One vector is turned by the same rotation once a step. Each row is the vector after some number of steps, and that number follows the row.
The counts run from 0 to 374.
[121 135 158 133  86  89 116 109 102 176 115  98 138 106  82 135 127 132
 116 159  75 144 154 164 135 140 183 165 115 145 168 119 140 130 120 159
 148 123 179 132 121  99 106 143 128 127]  332
[141 158 152 120 140 114 118 122 176 184 130 137 115  64 167 151 141 174
 106 117 132 161 138 139 102 119 108 150 115 128 187 102 137 109 120 178
 191 112 130 128 122 111 128 123 170 120]  164
[108  88 116 180 142 127 127 161  85 165 136 149 115 134 122 145 153 158
 115 117 136 144 134 109 134 182 109 143 133 151 126 112 116 121 188 118
 147 150 189 151 149  73 141 142 130  91]  309
[151  87 143 143 152 118 103 156  92 161 119 131 105 128 163 124 133 138
  74 111  87 179  65 117  91 146 156 170 115 141 103 150 141 124 124 100
 150 158 118 112 142  67  96 156 135 133]  228
[130 120 169 136 113  95 110  96 118 184 154 133 133 109 111 132 118 170
 121 138  73 131 147 189 101 129 159 168  90 120 170 111 169 122  98 163
 167 104 124 122 143 119 125 135 147 120]  335
[142 128 109 157 128 133 137 152  87 157 119 127 143  88  95 174 142 169
 137 116 116 109 144 126 117 149  87  95 104 125 136  83 122 158 177 161
 149 152 161 160 180 105 111 153  90 102]  351
[169 182 154  93 136 100 133 194 133 121 105 142 121 111 120 157 137 139
 105  96 128 159 111  94 129 152 164 138  97 137 143  86 115 104 133 152
 155 142 129 123 147  78 104 152 124  94]  275
[141  97 116 133 142 137 128 135  97 145 149 139 112 100 129 205 140 173
 149  77 100 121 146 140  89 132  89 113  95  99 139  81 135 145 163 167
 141 173 137 140 162 152 138 172 108 121]  354
[148 137 156 105 100  59 121 119 110 170 133 125 121 107  86 101 141 119
 103 123  56 148 144 176 127  98 163 168 123 141 167 112 120 120 116 159
 164 122 159 131 106 101 112 150 133 119]  333
[117  54 159 143 122 149 138 144  91 170 143 136 105 139 128 121 116 122
 142 108  84 151 137  93 118 151 144 137  89 155 142 136 144 137 154  94
 130 160 180 133 132  77 150 105 104  85]  135
[157 112 155 105  87 115 138 165 135 160  96 144 114 117 100  92  96 108
 170 134 108 178 140 104 125 147 154 161 136 117 134 117 101  75 130 168
 129 188 157 150 124  73 141 143 139 130]  368
[144  81 169 147  87  93 132 135  93 168 156 127 115 120 122 124 154 182
 196 131 127 152 163 164 158 128 113 142 115 132 152  98 105 120 141 160
 196 122 148 153 158 117 124 150 115 137]  25
[137 153 126 147 129 117 175 134 108 153 146 113 138 106  83 159 123 131
  80 155 108 115 132 196 139 143 116 156 130 117 171  96 154 101 142 156
 145 158 119 138 166 108  90 160 104 119]  107
[139 141 145 140  81  97 142 147 147 152 131  95 133 101 118 141  74 149
 144 153 114 161 117 186 153 137 138 160 144 112 166 122 144 104 156 188
 134 161 178 101 100 110 111 137 117 173]  327
[131 142 141 131 135 135 113 111 157 204 131 132 125  78 148 158 109 173
  78 147 115 167 140 129  94 158 118 145 103 127 177 120 138 108 122 174
 177 112 117 123 132 121 112 126 153 112]  165
[117  62 172 165 122 168 155 115 105 185 156 135 110 129 132 146  95 144
 174 103  77 152 126 117 128 151 125 134  91 140 153 145 168 134 163 114
 145 176 174 122 120  96 157 109 110 117]  134
[164 108 167 139 150  93 134 130 109 161 138 118 102 120 172 173 152 146
 122 104  71 149  68 150 124 112 118 170 138 133 111 138 171 144 123 121
 155 150 132 103 152  94 108 150 135 166]  226
[158 122 146 114 105  90 162 129 130 152 140 152  88 119 127 158 139 146
 134 128  65 186 136  83 119 123 145 179 100 144 175 163 132 130 143  92
  98 126 165  97 112  76 162 137 129 103]  93
[145 111 142 107 133 132 164 138 150 121 154 159  78 105 139 124 187 171
 141 116 110 151 136  97 134 132 101 162 126 158 157  84 130  95 123 167
 179 158  98 151 168 125 142 157 145 130]  32
[142 136 166 122 134  92 113 173 117 100 155 167  96 131 151 159 125 176
 140  83 135 170  96 122 150 141 140 160 111 117 117  80 144  95 153 157
 164 128 129 110 158  96 113 149 132  94]  272
[166  62 140 109 121 142 145 148 119 148 134 120 125  97 150 218 162 164
 165 103 111 162 114 103 106 126  81 130  92 123 162 112 132 145 139 140
 140 154 119 115 147 147 144 149  98 147]  358
[158 129 134 160 127  59 152  94 122 147 146 139  63 129 129 150 155 156
 133 123  84 169 130 113 160 118  86 190 151 119 130 137 130 119 162 131
 138 154 141 147 185 112 154 177 131 126]  264
[147 100 100 155 103  94 173 157 131 127 104 126 101 114 136 118 152 112
  78 143  96 152 130 160 125 133  90 194 155 109 143 126 139 117 167 130
  97 171 130 144 103  85 113 178 125 133]  151
[131  82 128 115 147 141 115 133  76 169 115 129 124  99 108 201 140 161
 118 102  98 127 143 112  81 157 109 112  85 112 155 102 136 148 159 138
 124 164 132 131 165 129 144 175  98  92]  355
[132  83 144 162 130 129 123 126  86 198 143 104 129 118  89  97 117 106
 105 118 103 126 156 179 115 159 148 130 126 122 138  90 131 105 148 136
 168 157 148 164 141  98  96 142 121  94]  65
[116 132 127 158 126 109 144  88 109 170 118 125 109 120 105 165 141 169
 130 185  83 152 142 120 127 158  91 160 135 128 139 130 131 135 133 127
 110 152 141 161 197 100 149 175 115 148]  262
[137 112 169 138 111 123 163 113 152 162 125 145  88 109  88 125 117 125
 166 122  88 131 163 163 133 141 155 167 124 112 147 102 158  71 129 161
 137 164 146 137 116 124 153 166 157 134]  373
[143 143 154 162 136 134 151 147 119 134 124 118 116 110 160 103 100 182
 110 157 104 140 114 136 111 141 105 118 107 111 142 140 176 141 125 132
 192 127  93 151 177  76  93 110  99 120]  343
[186 144 162 102 127  89 156 158 165 178  97 136 118 124 163 132 101 108
 123 117  81 176 118 136  91 104 127 147 119 100 136 153 147 105 101 101
 138 152 115 103 122  86 119 116 140 137]  55
[185 145 174 123 118 115 175 144 153 195 119 120 137 110 152 165  95 125
 137 129 109 180  98 156  93 105 112 153 121 115 152 159 159 107 113 115
 159 145 110 107 112  85 121 103 131 157]  56
[154 121 133  83 133 118 180 198 140 129 142 167 102 116 123 131 163 123
 135 115 116 112 130 148  76 122 149 164 149 132 139  90 126 103 121 138
 132 179 132 127 145  68 132 149 136 162]  144
[125 125 131 121 132  80 109 173 104  95 112 109 111 110 152 129 112 145
  95 101  70 149 101 113 107 129 149 140  96 119 152 109 163 157 164 126
 124 124 186 104 130  74  96 124 103  81]  4
[129  65 159 109 124 135 154 186  88 157 159 169 118 150 122 126 130 131
 133 109 116 145 124 123 104 146 169 167 122 183 135 109 114 125 131 123
 155 169 179 124 135  67 137 111 114 131]  139
[138 110 137 161 139  73 121 126  89 139 138 119  73 157 125 140 134 159
 121 118  86 188 115 101 159 146 131 181 107 120 117 136 111 122 166 106
 131 135 156 124 175 104 130 171 123  83]  267
[120 135 140 107 131  95 166 153 173 156 132 142 130 138 153 120  81 137
 131 119 120 165 136 140 142 123  81 142 165 141 138  91 136 108 160 179
 161 182 178 151 150 102 134  94 110 150]  214
[129  58 134 121 164 141 137 133 118 143 170 115  82  93 173 120 187 164
 127 100  91 112 141 166  93 113 114 137 131 111 164  87 141 135 124 138
 168 147 113 150 153 139 118 150 146 117]  71
[121  92 166 120 115 149 148 137 110 147 139 139 108 107 126 132 179 188
 189 134 118 135 155 132 124 156 124 150 118 128 161  74 132 114 120 149
 180 128 104 164 186 111 143 164 131 122]  29
[106 139 158 131 118 105 107 141 134 177  84 122 150  86 160 177 140 173
 126 155 135 173 139 163 114 149 123 156  95 116 171  98 143 109 129 167
 178  93 140 142 133 108 109 138 165  89]  161
[ 84 102 143 148 133 135 121 182 105 147 122 128 113 114 134 192 166 169
 154 133 133 128 130 137 118 186 126 137 109 133 148  75 132 136 174 117
 142 128 176 138 167  82 150 157 130 112]  312
[122  64 165 132  85 120 138 145  91 161  99 103 183 131 126 141  99 124
 130 130  71 150 131 169 132 116 137 135  98 129 173 138 167 152 137 158
 166 153 168 128 112 118 102 115  92 134]  289
[127 114 153 150 115 119 129  93 142 170 145 142  87  95 125 189 116 176
 171 144  76 167 154 116 100 138 131 171 105 119 169 148 170 127 144 110
 110 116 155  96 123 112 182 159 144 126]  91
[148  84 136 197  79 124 133 148 101 132 112 144 138  97  93 135 121 148
 156 141 141 136 146 161 135 170 118 139 121 107 144 123 143 114 171 173
 157 150 133 145 100  89 123 186 114 130]  196
[133 109  98 139 132 126 159 157 155  79 106 160  90 114 144 123 107 133
  95 120  92 171 109  73 159 154  92 162 145 132 135 116 147 112 178 172
 124 202 146 148 146 108 131 161  99 108]  39
[134 122 113 166 100 121 183 156 125 154  97 111 123 107 125 146 150 108
  90 172 102 138 124 166 130 153 106 180 142 115 148 142 153 115 156 111
  89 170 124 150 135  80 118 184 115 145]  150
[163 172 159 124 137 142 146 164 150 141 127 126 125  86 104 197 111 154
 109 113 149 135 102 137 128 162 141 141  94 138 158  83 157  95 130 177
 169 161 113 105 131 102 107 143 120 121]  277
